In the data rows, 128 means zero.
The rows fall into hidden groups. Groups can overlap: rows of different groups may look alike.
The rows in order, each followed by its group:
[137,134,116,107,113,121,120,127,126,126,117,118] YW
[115,108,105,098,128,213,229,201,144,119,108,106] LU
[106,105,102,116,139,136,112,104,099,114,135,138] TA
[180,168,243,184,112,107,106,093,093,092,100,095] YI
[118,139,168,160,172,146,121,112,102,102,106,112] YW
[110,108,120,137,126,110,110,116,132,134,122,115] LU
[130,144,143,128,149,173,154,135,117,111,115,117] YW
[117,107,101,111,140,160,132,129,149,141,116,114] LU
[115,111,107,109,109,124,153,164,129,148,170,210] TA
[106,103,102,104,105,103,107,108,117,173,255,220] TA
[228,171,132,111,098,102,121,141,179,155,119,104] YI
[123,140,169,155,117,111,110,140,167,157,128,120] YW
[115,111,123,136,130,111,114,110,111,121,136,135] TA
[137,191,171,129,105,101,096,093,091,085,087,102] YI
[194,166,130,114,086,092,112,117,144,168,146,123] YI
[111,102,100,099,104,102,113,148,207,160,148,140] TA
[116,121,140,220,190,156,157,185,142,116,113,115] YW
[123,145,148,128,117,157,157,125,088,078,084,084] YW
[102,097,093,083,097,099,105,103,160,190,152,152] TA
[111,120,142,201,152,124,118,137,162,162,132,122] YW
[122,133,112,102,106,115,120,125,123,112,103,114] YW
[112,109,112,126,141,119,112,104,098,105,122,141] TA
[202,193,137,127,123,122,116,117,110,109,113,120] YI
[093,098,110,119,103,103,095,091,103,118,123,111] TA
[105,105,099,106,117,191,237,204,124,101,099,103] LU
[100,097,102,118,248,130,102,101,112,132,163,199] LU
